[[ 10  15 -40  12  11   3 -51   7  14 -55  -7]
 [-20  57  26 -19  25   7 -14  29  19   0  -2]
 [ 19 -39 -15   0   2  24  18   4  12  -4  12]
 [ -2   2  12 -30  22 -25  20  25  11  -5  -3]
 [ 15  -1 -11  10  31 -39  33  33   7  -3 -22]]
->
[[ -7 -55  14   7 -51   3  11  12 -40  15  10]
 [ -2   0  19  29 -14   7  25 -19  26  57 -20]
 [ 12  -4  12   4  18  24   2   0 -15 -39  19]
 [ -3  -5  11  25  20 -25  22 -30  12   2  -2]
 [-22  -3   7  33  33 -39  31  10 -11  -1  15]]

[[  9  11  10   9   9   9 -43 -26  10   9]
 [ 21  24  23  21  22  21 -57 -15  22  22]
 [ 39  39  39  39  39  39 -35 -37  39  39]
 [ 51  49  49  51  50  51 -20 -50  50  50]
 [ 44  44  43  43  44  44 -41 -32  44  44]
 [ -2   0   0  -2  -3  -2 -37 -31  -1  -2]
 [ 61  59  59  61  61  62 -21 -52  60  61]
 [ 36  35  36  36  35  36 -32 -40  36  35]
 [ 42  42  42  42  43  43 -35 -38  42  42]]
->
[[  9  10 -26 -43   9   9   9  10  11   9]
 [ 22  22 -15 -57  21  22  21  23  24  21]
 [ 39  39 -37 -35  39  39  39  39  39  39]
 [ 50  50 -50 -20  51  50  51  49  49  51]
 [ 44  44 -32 -41  44  44  43  43  44  44]
 [ -2  -1 -31 -37  -2  -3  -2   0   0  -2]
 [ 61  60 -52 -21  62  61  61  59  59  61]
 [ 35  36 -40 -32  36  35  36  36  35  36]
 [ 42  42 -38 -35  43  43  42  42  42  42]]

[[-65 -65 -65]
 [-65 -65 -65]
 [-65 -64 -65]
 [-65 -64 -66]
 [-65 -64 -65]
 [-65 -62 -65]
 [-65 -65 -65]
 [-66 -65 -65]]
->
[[-65 -65 -65]
 [-65 -65 -65]
 [-65 -64 -65]
 [-66 -64 -65]
 [-65 -64 -65]
 [-65 -62 -65]
 [-65 -65 -65]
 [-65 -65 -66]]

[[-47 -45 -48 -57 -57 -45 -45 -47  46 -55]
 [-52 -52 -50  56  56 -54 -53 -52  52  57]]
->
[[-55  46 -47 -45 -45 -57 -57 -48 -45 -47]
 [ 57  52 -52 -53 -54  56  56 -50 -52 -52]]

[[  1  12  18  42  47  29  22 -28  27  36 -18   0  -2]
 [ 27 -41   2 -70 -37  43 -18  23   4   9   7 -17 -15]
 [  0 -32  23  44  33  37   0   5  19  39  -1  -8 -36]]
->
[[ -2   0 -18  36  27 -28  22  29  47  42  18  12   1]
 [-15 -17   7   9   4  23 -18  43 -37 -70   2 -41  27]
 [-36  -8  -1  39  19   5   0  37  33  44  23 -32   0]]

[[ 39 -38 -48  58 -15]
 [ 41 -39 -50  60 -12]
 [ 41 -39 -49  60 -13]
 [  2  -1   1   3 -38]
 [ -7   7   3 -10  33]
 [ 39 -38 -48  58 -12]
 [ 40 -39 -49  60 -11]
 [ 41 -39 -49  60 -14]
 [ 40 -39 -50  60 -12]]
->
[[-15  58 -48 -38  39]
 [-12  60 -50 -39  41]
 [-13  60 -49 -39  41]
 [-38   3   1  -1   2]
 [ 33 -10   3   7  -7]
 [-12  58 -48 -38  39]
 [-11  60 -49 -39  40]
 [-14  60 -49 -39  41]
 [-12  60 -50 -39  40]]

[[-26 -46 -77  44  46  -5  17   3 -35  34]
 [-17 -20   5 -27  -1  33 -12  -4 -15 -46]
 [ 12   3  16  48  49  41 -35 -15  -5   4]
 [  1 -21  21   3 -56  10  -6  41  -5   8]]
->
[[ 34 -35   3  17  -5  46  44 -77 -46 -26]
 [-46 -15  -4 -12  33  -1 -27   5 -20 -17]
 [  4  -5 -15 -35  41  49  48  16   3  12]
 [  8  -5  41  -6  10 -56   3  21 -21   1]]
